Each row is where one point has got to under a steady rotation. How many ticks took it there?
The counts run from 0 to 189.
-3, -8, -20, 0, -2, 15, 7, -7, 14, -20, -5, -1, -9, 10, -30, -9, 7, 13, 8, -5, 5, 10, -17, 1, -3, -2, 9, -29, 20, 0, 4, 0, -3, 4, 14, 4, 9, 6, -7, 11, -1, 2, 3, 17, -2, 16, -6, 3, -11, -20, -5, 1, -16, 8
74
-6, -19, -6, 12, -14, 6, -3, -14, 14, -18, 11, -15, -9, 5, -28, 7, 2, 23, -3, -10, 11, 12, -2, 4, 0, -12, 10, -10, 19, 6, -22, 0, 8, 0, 11, 2, 14, 1, -6, -2, 5, -9, -1, 11, 6, 8, 3, -3, -28, -9, -6, -4, -6, 2
82
-9, -3, -9, 13, -12, -9, 10, -20, 5, 3, 0, -38, -10, 11, -11, -5, 9, 5, -5, 11, 13, 3, -13, -3, 0, -8, 2, 15, -1, 12, -7, -2, -8, 9, 5, 1, 13, 14, 9, 14, 6, 10, -1, 1, -13, 27, 4, 4, -15, 11, 13, 10, -8, 4
108
-9, -5, -10, 2, 0, -25, -16, -2, 8, -4, -12, -11, 2, 5, -13, -2, -7, 3, -17, -10, 8, -6, -24, 1, 13, 0, 7, -25, 3, 5, -19, -8, -7, 0, 7, 1, -5, 13, -4, -10, 2, -13, -1, -2, -19, 18, -5, -11, -24, -19, -2, 3, -11, 4
155
-8, -3, -14, 17, -9, -6, 11, -16, 1, -3, -3, -34, -3, 10, -16, -8, 3, 5, -4, 16, 15, 5, -16, 1, 8, -7, 2, 8, -4, 13, 1, -7, -3, 9, 7, -1, 12, 20, 8, 15, 6, 10, -2, -5, -11, 29, 3, 3, -15, 2, 4, 15, -7, 9
110
4, 8, -20, 8, 0, -9, -10, 8, 1, -1, -21, 7, -4, 7, -25, -11, 20, -3, -6, -10, -5, -3, -1, 0, -2, 7, 20, -13, 10, 3, 10, -5, 12, 2, 9, 11, 7, 7, -9, -3, -11, 17, 0, 7, -8, 31, 0, 6, -12, -12, 23, 11, -6, 2
140
10, 0, -4, 17, -10, -26, -21, 4, -19, -9, -4, -15, -13, -5, -17, -9, 1, 1, -19, -1, 6, -7, 8, 9, 1, -8, 6, -8, 3, 12, -7, -4, 3, 17, 9, 10, 3, 11, 9, 2, -3, 17, -4, -1, -8, 19, 14, 21, -19, -7, 5, 6, 6, -1
129
11, -2, -15, 14, 1, 12, 8, 10, -10, 2, -13, 2, -12, 22, -15, -7, 10, -10, -14, 8, 3, -8, 6, 7, 5, -3, 14, -15, 20, 10, -3, 7, -10, 10, 13, 18, 1, -14, 9, 17, -9, 14, 8, 1, -6, 21, -5, 4, -1, 3, 11, 20, -1, -3
31
2, 11, -13, 13, -3, -27, -13, 6, -11, 0, -9, -8, -20, 5, -16, -5, 13, -4, -13, -2, -5, -18, 2, 1, -1, -5, 11, -20, 9, 8, 2, -5, -8, 3, 11, 23, 3, 9, 5, -3, -7, 17, -5, 4, -20, 27, 4, 17, -2, -4, 16, 1, -4, 0
134
7, -6, -14, 1, -7, -11, -5, -4, 3, -15, -12, -10, -28, 6, -6, -19, -3, 10, -15, -15, 7, 4, -8, 2, -8, -11, 7, -7, 17, -1, -12, -4, -19, 21, 2, -5, 4, 4, 1, 9, 4, 5, 1, 25, -14, 5, 14, 6, -23, -10, 2, -17, -9, -8
63
4, -12, -6, 6, -7, 7, 2, -8, -2, 14, 6, -10, 0, 30, -16, 10, 2, 8, -10, 2, 2, 2, 0, -6, 10, 8, 14, -8, 7, 9, -21, 7, 8, 7, 0, 2, -6, -15, 4, 5, 8, -12, 10, 4, -15, 17, -5, -13, -32, 0, 1, 27, -2, -5
14
16, -16, -3, 11, -10, -4, -2, -2, -20, 8, -6, -18, -4, 13, -7, 4, -4, 3, -20, 6, 12, -5, 2, 8, 13, -8, 6, -9, 2, 10, -26, 7, -6, 15, 6, 6, -5, -17, 14, 11, 6, 6, 12, -3, -6, 14, 11, -4, -26, -3, -10, 19, 2, -2
21
-6, -13, -25, 23, -6, 5, 13, 3, 1, 12, -12, -10, -8, 18, -8, -16, 4, 7, -15, -11, 1, 5, 6, 3, 12, -6, 16, 7, 23, 9, -12, 4, -7, 2, 5, 12, 10, -7, 4, -6, -4, 6, 2, -15, -3, 19, 14, 14, -17, 2, 18, -7, 4, 1
41
-12, -6, -16, 3, -5, -26, -12, -4, 9, 8, -12, -17, 1, 8, -10, -1, -3, 6, -16, -17, 1, -5, -20, -4, 10, 0, 8, -18, 4, 3, -21, -4, -5, -4, 4, 5, -6, 10, -5, -15, 2, -11, -2, -3, -20, 22, 0, -3, -25, -15, 3, -4, -12, 4
153
-9, -9, -5, 15, -17, -2, -5, -16, -3, -14, 0, -23, -7, -2, -18, 19, 3, 18, -3, -9, 5, 8, 1, 11, 2, -17, 8, -13, 12, 2, -25, 5, -3, -6, 5, 11, 13, -12, 5, -6, 11, -8, 2, 3, 3, 20, 18, -3, -16, -9, -12, 1, -11, 1
86
12, -15, -15, -10, -14, -4, -13, -9, 9, 2, -6, -16, -16, 2, -7, 0, 4, -2, -16, -10, 4, -12, -12, -4, -1, -13, 0, -9, 12, 4, -35, 21, -7, 10, 7, 5, 1, -18, -5, 12, -5, 12, -1, 13, 2, 18, -2, 3, -14, -5, 9, 8, -11, -9
170
-4, -2, -7, 21, -5, -9, -4, -8, -6, -7, 17, -7, 3, 19, -31, -2, -8, 0, -7, 10, 10, 10, 5, 2, 3, 9, 7, -8, 11, 13, 6, -7, 15, 14, 11, 0, -4, 16, 10, 8, 1, -5, -2, -1, -14, 24, -8, 11, -17, -2, 2, 27, 7, 2
119
1, -1, -13, -2, -2, -14, -19, -1, 3, -2, -13, 2, 7, 8, -14, 8, -6, -8, -15, -11, 3, -5, -18, 7, 5, 3, 9, -31, 8, -1, -16, 4, -3, 1, 3, 0, -11, -6, -4, -1, 1, -14, 9, 9, -15, 25, -5, -11, -13, -23, -3, 19, -15, -4
159
3, -5, -3, 20, -13, -20, -18, -6, -14, 2, 14, -13, -12, 12, -21, 2, -7, 2, -16, -4, 2, 2, 17, -1, -5, 0, 7, 1, 13, 9, -11, 0, 7, 17, 5, 9, -7, 3, 12, -2, -3, 3, -4, 5, -13, 20, 9, 24, -19, 2, 8, 13, 10, -7
125
15, -19, 2, 10, -7, -3, -3, -2, -13, 2, 1, -19, -3, 15, -10, 1, -5, 8, -20, 6, 14, 0, 1, 7, 15, -5, 8, -5, 0, 13, -27, 2, 2, 17, 6, -1, -4, -11, 7, 13, 5, 2, 9, 1, -5, 6, 3, -9, -37, -1, -7, 19, 6, -2
19
16, -3, -7, 12, 3, 3, 7, 10, -12, -5, -10, -4, -13, 15, -11, -9, 3, -7, -19, 15, 12, -14, 1, 12, 13, -9, 7, -24, 11, 16, -6, 0, -13, 15, 15, 13, 0, -2, 7, 23, -4, 15, 5, -2, -10, 14, -6, -1, -6, 2, -1, 19, 1, 1
28
-1, 17, -2, 12, -7, 0, -3, -13, 7, -13, -1, -11, -16, 13, -18, 19, 13, -3, -7, 5, 3, 2, 5, 8, -12, -10, 17, -4, 13, 8, -10, 3, -6, 3, 1, 7, 8, -7, 6, 12, 6, -2, 5, 24, -10, 28, 0, -18, 2, 8, 10, 23, -11, -9
97
7, -5, -15, 17, 0, 15, 12, 8, 4, 3, -1, 2, -16, 28, -16, -14, 12, -4, -16, 2, 2, -6, 10, 2, 4, -4, 17, -6, 28, 14, -6, 3, -5, 10, 13, 14, 3, -6, 3, 13, -11, 14, 3, 3, -8, 15, -10, 6, -7, 12, 23, 10, 4, -4
34
-1, 18, -3, 12, -7, -1, -4, -11, 2, -17, -4, -10, -12, 10, -18, 21, 11, 0, -7, 5, 4, 3, 4, 12, -10, -11, 17, -8, 13, 5, -7, 3, -6, 1, 1, 9, 10, -9, 8, 13, 8, -3, 5, 21, -7, 30, 4, -17, 3, 4, 6, 25, -13, -6
96
14, -5, -3, 13, 1, -6, 6, 7, -12, -2, -4, -15, -18, 18, -8, -5, 1, -4, -22, 15, 12, -19, -1, 8, 13, -12, 5, -22, 8, 16, -18, 1, -19, 12, 13, 16, -3, -5, 11, 17, -2, 11, 4, -2, -17, 9, -7, -1, -10, 6, -2, 12, 0, 0
26
-2, -5, -25, -6, -5, 0, 8, -8, 4, -9, -13, -12, -22, 12, -13, -9, 8, 6, 2, -9, 0, -3, -18, -3, -5, -10, 3, -25, 14, -7, -2, 4, -24, 6, 7, 8, 6, -2, 1, 8, 1, 4, 4, 17, -13, 20, 6, 15, -5, -18, -1, -11, -22, 4
69
1, -6, -11, 4, 0, 11, 6, -5, 2, 6, -3, -5, 8, 27, -18, 4, 6, 10, -6, 7, 5, 5, -11, 0, 14, 12, 15, -14, 0, 11, -9, -1, 13, 4, 1, 1, 3, -8, -1, 8, 10, -8, 11, -1, -11, 21, -8, -22, -27, -9, -2, 33, -5, 5
11
-6, -9, -22, 2, -6, 19, 4, -9, 12, -17, 0, 0, -6, 12, -30, 0, 9, 14, 8, -11, 2, 14, -7, 1, -6, -2, 12, -23, 22, -4, 0, 5, 3, 1, 12, 4, 8, -5, -7, 6, -1, -2, 7, 16, 2, 20, 0, 6, -13, -18, -4, 5, -16, 4
76
-12, -1, -14, 19, -6, -8, 1, -12, -1, 2, 16, -17, 2, 26, -23, 1, -6, -2, -3, 13, 6, 5, -6, -6, 3, 5, 5, -9, 8, 10, 6, -3, 0, 4, 7, 6, -3, 12, 11, 7, 0, -8, 0, -1, -22, 35, -8, 14, -7, 0, 3, 23, -3, 4
116
-4, -7, -16, 6, -5, -12, -12, 1, 16, 4, -14, -6, -2, 7, -21, -14, 10, 10, -13, -19, 2, 3, -8, -7, 3, 6, 18, 1, 9, 9, -9, -9, 14, 2, 6, 2, 6, 15, -14, -12, -7, 6, -5, 3, -9, 17, -1, -2, -32, -10, 24, -4, -3, 1
146
-5, -5, -20, -4, -2, 3, 10, -8, 14, -13, -4, -8, -23, 13, -19, -10, 9, 9, 3, -6, 2, -2, -20, -3, -5, -6, 5, -29, 18, -1, -1, -1, -20, 5, 14, 8, 6, 7, -1, 9, 0, 1, 0, 20, -13, 17, -5, 10, -5, -14, -2, -10, -19, 6
71
-11, -7, -5, 15, -16, -4, -6, -16, -1, -12, 1, -25, -12, 2, -16, 21, 3, 17, -3, -9, 4, 3, 1, 9, 0, -18, 8, -16, 11, 3, -25, 4, -8, -8, 5, 14, 11, -9, 8, -7, 11, -10, 2, 2, -1, 19, 15, -4, -12, -7, -12, 1, -11, 3
87
-5, -4, -20, 4, -1, 12, 6, -6, 21, -8, 8, -5, -7, 17, -19, -5, 3, 2, -11, 9, 2, -1, -11, 3, 14, -1, 7, -17, 23, 17, -17, 12, 7, -3, 8, 14, 14, -3, -10, 7, 2, -4, -12, -11, 0, 18, -20, -8, 0, 1, 9, 18, -6, 4
182
9, -18, 2, 11, -7, -2, -2, -4, -2, 6, 9, -16, -4, 23, -12, 2, -3, 10, -21, 4, 12, -1, 1, 0, 12, 1, 10, -6, 5, 17, -30, -1, 5, 16, 4, 0, -6, -7, 4, 8, 4, -7, 7, 3, -13, 6, -5, -10, -38, 5, -2, 19, 4, -4
17
-6, -16, -5, 14, -16, 2, -5, -14, 4, -19, 1, -17, -4, -2, -25, 12, 2, 23, -3, -10, 9, 12, 0, 12, 3, -15, 8, -12, 14, 5, -23, 2, 6, -2, 9, 5, 14, -5, -2, -3, 8, -6, 2, 5, 10, 12, 15, -3, -24, -11, -13, 0, -7, 2
84
8, -11, -17, 20, -2, 14, 13, 8, 4, -1, -9, 2, -8, 19, -18, -22, 9, 3, -18, -2, 6, 3, 7, 6, 9, -2, 18, 5, 24, 16, -5, -1, 4, 14, 12, 8, 11, 0, -2, 10, -10, 17, 1, -6, 3, 11, 1, 5, -18, 7, 21, 4, 9, -2
37
1, 6, -15, 16, 3, -9, -3, 6, 2, -18, -6, 13, -10, 17, -16, -15, -15, -1, -22, -11, 2, 15, 1, 12, 0, 5, 20, -17, 26, 5, 1, -10, -6, 18, -1, -6, -4, 7, 1, 3, 5, -16, 4, 13, -17, 9, 9, -6, -18, -11, 5, 2, 0, -7
55
9, -4, -6, -6, -4, -11, -20, -3, 13, -8, -1, 4, -6, 12, -16, 3, -6, -6, -21, -11, 7, -6, -12, 0, -3, 1, 7, -23, 16, 5, -26, 7, 0, 12, 5, -4, -11, -5, -8, 8, -3, -9, 2, 23, -13, 12, -15, -12, -18, -10, 7, 16, -10, -12
163
4, 12, -3, 12, -8, 2, -3, -14, 12, -18, -1, -15, -14, 9, -20, 6, 12, 2, -10, 8, 11, 5, 3, 7, -12, -9, 16, 9, 10, 14, -8, -2, 2, 13, 2, -1, 12, 4, 1, 21, 6, 9, 2, 23, -6, 19, -1, -17, -11, 12, 17, 21, -7, -8
100
5, -14, -2, 7, -6, 1, 0, -8, -1, 12, 10, -11, -2, 30, -13, 7, -1, 10, -13, 1, 4, 3, 1, -5, 9, 8, 10, -5, 7, 13, -26, 3, 7, 9, 1, 3, -6, -15, 4, 5, 7, -12, 8, 6, -15, 12, -8, -12, -33, 3, 1, 23, 1, -4
15
